The rows of Z fall into a few groups, and each row is roughly a mix of its group's hidden directions.
Z (95 x 14):
[[22, -5, -21, 27, 15, -12, -13, 53, 3, 11, -18, -24, -23, 32],
[-16, -46, 2, 11, -28, -19, 48, 12, -2, 30, 18, -11, -12, 3],
[2, 21, 25, -17, -18, -15, 27, 1, 23, -17, 23, -47, -4, -36],
[-22, -44, 27, -42, -13, -2, 17, -2, 12, -10, 13, -26, -23, -24],
[-20, -53, -9, -5, -3, -27, 27, 28, 26, 15, 26, 8, 17, -10],
[6, -29, 33, 6, -36, 6, 8, -23, -30, -6, -10, -38, -34, -5],
[27, 4, -7, 61, -18, 20, 2, -23, -17, 2, -22, -12, -18, 24],
[-7, 12, 45, -11, -16, -4, 28, -8, -2, 25, 3, -49, -33, -1],
[-38, -37, -12, -22, 9, 16, -3, 22, -4, 29, 3, 30, -20, 33],
[29, 10, 7, 7, 5, -27, 11, 13, 18, -24, -8, -56, 16, -33],
[-9, -11, -5, -11, 38, -2, -11, 46, -3, 17, -32, -41, 0, 21],
[25, 0, 14, 19, -30, -33, 35, -21, 6, -13, 16, -24, 14, -38],
[7, -50, -40, 35, -13, -6, 19, 2, -27, -2, -13, 15, 21, 4],
[19, 7, 39, 10, 24, -10, -30, 0, 1, 2, -31, -51, 18, -6],
[-18, 33, -19, -37, 17, -4, -6, 10, 20, -3, 28, 50, 16, -7],
[5, 63, 34, -20, 13, -17, -25, -1, -7, 8, 4, -9, 23, -11],
[-50, -14, 17, -15, -33, 28, 15, -5, -7, 20, 33, 13, -18, 12],
[-33, -3, 21, -42, -33, 8, 11, -2, -8, 4, 38, 14, -35, -2],
[-12, -19, 23, 6, -14, 33, -22, 5, -20, 10, -13, -23, -48, 34],
[4, 18, -15, 9, 22, 41, -34, 4, -20, -5, -38, -7, -21, 36],
[-22, 8, 35, -41, 27, 24, -33, 3, -2, 12, -19, -20, -24, 16],
[-7, -55, -10, 20, 14, 8, -26, 41, 5, 1, -18, -21, 1, 23],
[42, -3, 23, 26, -13, -28, 4, -25, -25, -9, -24, -35, 7, -20],
[34, 15, 21, 35, -20, -17, 10, -20, -36, 7, -22, -37, -3, -2],
[-36, -7, -19, -34, -11, 8, 20, 0, 18, -3, 40, 46, 3, -10],
[-41, -7, 7, -37, -11, 33, 11, 16, 8, 4, 19, -12, -44, 14],
[26, -15, -38, 13, 3, 19, -26, 16, -1, -35, -17, 10, -41, 20],
[1, 16, 3, -31, -6, -27, 20, 10, 21, -28, 26, -20, 22, -47],
[16, 37, -19, 36, 1, -4, -8, -12, -18, 23, -1, 49, 15, 24],
[1, -35, 10, 6, -11, -16, 2, 22, -33, -8, -20, -56, 22, -13],
[-2, 3, -39, -25, -15, 13, 6, 35, -34, -39, -6, -24, -22, -3],
[18, 21, -35, 34, 19, -18, 15, -7, 2, 19, -8, 39, 38, 6],
[20, 45, -14, -1, 18, -3, -26, 48, 9, -15, -6, -30, -16, 12],
[18, 31, 0, -5, 43, 13, -41, 10, 25, 1, -22, 6, -26, 25],
[34, -21, -39, 34, 4, -11, -13, 21, -31, -15, -33, -4, 5, 13],
[31, 27, -24, 32, -4, -18, 18, 16, -3, -23, -9, -41, 26, -19],
[-4, -15, 5, -38, 15, -15, 1, 23, 24, -33, 3, -39, 15, -38],
[24, 36, 48, 0, 2, 2, -19, -38, -2, -9, -15, -31, -7, -15],
[15, 16, -2, -1, 1, 33, -1, -20, 22, -12, -7, 2, -68, 19],
[2, -49, 5, 4, 22, -25, 12, 29, -2, 29, -29, -34, -3, 11],
[20, 25, 46, 7, -16, 5, -7, -42, 8, -20, -1, -33, -7, -24],
[42, -10, 32, 31, -17, -36, -2, -7, -18, 9, -15, -33, -15, -3],
[-18, 24, 25, -26, -14, 17, 17, -15, 18, 18, 24, 5, -54, 11],
[-6, 10, 10, -6, -2, 50, -27, -24, -20, -11, -22, -4, -43, 25],
[52, -4, -25, 31, -2, -13, -17, 12, -19, -28, -28, -13, -21, 6],
[40, 46, 11, 10, -8, -6, 11, -35, 6, -2, -4, 5, -44, 1],
[-3, 17, 37, 8, 9, -13, 21, -42, 8, 23, -6, -16, 44, -23],
[2, 46, -3, -18, -10, 15, 6, -15, 4, 5, 18, 33, -52, 16],
[-26, -47, 32, -2, 1, 10, 4, 6, 4, 39, -7, -19, -30, 26],
[-21, -29, -18, -32, 28, 34, -35, 15, 7, -19, -15, 18, -16, 16],
[3, -23, -20, 24, 21, -17, -21, 12, 1, 1, -8, 22, 64, -4],
[-18, 8, -7, 1, 13, -25, -3, 15, 8, 27, 22, 40, 57, -2],
[1, -49, 11, 38, 11, 8, -14, -12, -18, 20, -37, -11, 20, 19],
[-12, 14, 37, -12, -18, -32, 27, -9, -22, 23, 13, -25, 33, -26],
[58, 17, -8, 36, 3, -20, -6, -25, -11, -19, -28, -5, 3, -10],
[8, 7, -46, 30, 7, -25, 17, 38, 6, 7, 9, 12, 41, 2],
[-11, -2, 31, 17, -38, 24, 11, -41, -10, 19, 16, 11, -35, 15],
[7, 16, -43, -4, 3, -29, 13, 22, -4, -16, 15, 27, 45, -22],
[-3, -53, -20, 14, 6, -3, -23, 36, -19, -17, -19, -21, 29, 2],
[29, 15, -44, 39, 10, -2, 1, 8, -32, 6, -32, 11, 5, 26],
[10, 59, 37, -8, -9, -17, 14, -36, -3, 16, 12, 0, 5, -17],
[-16, 7, 17, -46, 41, 9, -35, 25, 14, -9, -16, -26, 3, -4],
[-24, 31, 51, -9, -8, 10, -17, -25, -24, 37, 7, 7, 8, 12],
[38, 32, 17, 29, -14, -20, 7, -27, 7, -20, 1, -26, 21, -32],
[37, 5, -1, 52, 12, -10, -5, -8, -18, 20, -39, -17, 1, 22],
[0, -69, -5, 32, -5, 7, -2, 0, -19, 1, -27, -19, 8, 10],
[31, 7, 35, 33, 0, -16, -11, -47, -11, 28, -17, 18, -2, 9],
[0, -37, -25, -13, 22, 2, -42, 42, -8, -28, -18, -3, 10, 5],
[-7, -25, -9, -7, 8, -23, 20, 12, 27, -17, 12, -15, 51, -40],
[-23, 18, 14, -32, -14, 27, 16, -5, 13, 7, 21, 0, -58, 12],
[-23, -39, 40, 4, -4, 12, -16, -13, 50, 5, 27, 4, 1, -6],
[-2, -23, 4, 19, 24, 26, -31, -1, -7, 26, -34, 8, -22, 45],
[29, 31, 29, 36, -24, 3, 4, -46, -20, 7, -10, -11, -15, 2],
[26, -12, -38, 29, 13, -22, -28, 46, -5, -3, -8, 18, 11, 20],
[-12, 41, 10, -35, -20, 14, 26, -13, 1, 2, 22, 2, -49, 0],
[-15, -4, -9, -24, -12, 28, 4, 27, -2, -10, 4, -23, -63, 20],
[20, 12, -15, 13, 1, -38, 4, 7, -31, -7, -9, -4, 59, -25],
[-26, -39, -38, -11, 15, 20, -14, 27, 14, -5, 6, 38, -1, 19],
[28, 41, 10, -9, 21, -3, -48, 20, -13, -12, -23, -19, -20, 13],
[3, 3, -21, -19, 16, -31, 6, 9, 13, -18, 12, 20, 55, -36],
[40, -17, -5, 25, 22, -38, 0, 7, 12, -11, -26, -28, 30, -21],
[-16, -13, -12, -28, 14, -17, 1, -10, 7, -6, 14, 45, 50, -27],
[33, 19, -29, 32, 23, -19, -21, 6, 16, 5, -4, 46, 16, 14],
[-15, -38, 13, 25, -23, -6, 45, -14, 9, 10, 10, -32, 27, -20],
[15, 6, -27, 31, 40, 0, -4, 23, 10, 2, -37, -28, 33, 10],
[-28, 19, 24, -42, 16, 18, -24, 24, 37, -6, 20, -15, -15, -1],
[15, -8, 29, 17, -24, 17, 5, -47, -25, 6, -19, -11, -42, 11],
[11, 10, -17, -9, 16, -35, -6, 4, -11, -11, 0, 23, 62, -29],
[18, 61, 10, 37, -3, -9, -10, -17, 0, 17, 10, 18, 28, 5],
[-8, 18, 49, -20, -28, -8, 24, -38, -3, 18, 22, -5, -21, -16],
[-8, -14, -10, -19, 17, -24, 7, 16, 27, -20, 13, -5, 53, -38],
[-1, -43, -13, 24, -9, -16, 2, -6, -41, 6, -15, 13, 50, -6],
[-3, 9, 38, 22, -39, 8, 14, -46, -5, 22, 21, 13, -21, 5],
[-21, 33, -22, -27, 8, 32, 7, 9, 24, 2, 18, 27, -39, 20],
[5, -7, -30, 1, 1, -3, 3, 56, 22, -32, 6, -42, -5, -8]]

Here is one row from each group, named. Which group is each of the other rows in?
[4, 3, -14, 32, 8, -9, 17, -32, -12, 32, -9, 46, 37, 9] : X
[-13, 50, 5, -10, -38, 10, 19, -16, -1, -17, 43, 7, 2, -21] : W
[45, 1, 14, 34, -6, -38, -8, -30, -15, -4, -14, 6, 29, -20] : E

[19, -24, -24, 58, -9, 0, 10, -7, -15, 23, -16, 21, -6, 31] : W
[-11, -38, -31, 7, 15, 25, -33, 29, 19, -11, -1, 29, -13, 27] : E
[-12, -13, -33, -18, 21, 1, -36, 26, -16, -7, -3, 48, 25, 12] : X
[-30, -67, 13, 1, -1, 4, 6, -2, 8, 2, 0, -14, 38, -15] : X
[-3, 30, 48, -10, 3, 8, -33, -42, 8, 14, 10, 30, -3, 2] : W
[-6, 15, 36, 9, -14, 19, -18, -47, -4, 23, 11, 39, -19, 18] : W
[-16, -7, -31, 0, 1, 41, -20, -2, -16, -2, -6, 45, -25, 35] : W
[28, -21, -10, 33, 12, 3, -26, 26, 17, 3, -17, -5, -43, 35] : E
[-17, -24, 13, 31, -27, 30, 27, -16, -1, 26, 2, -15, -36, 27] : X
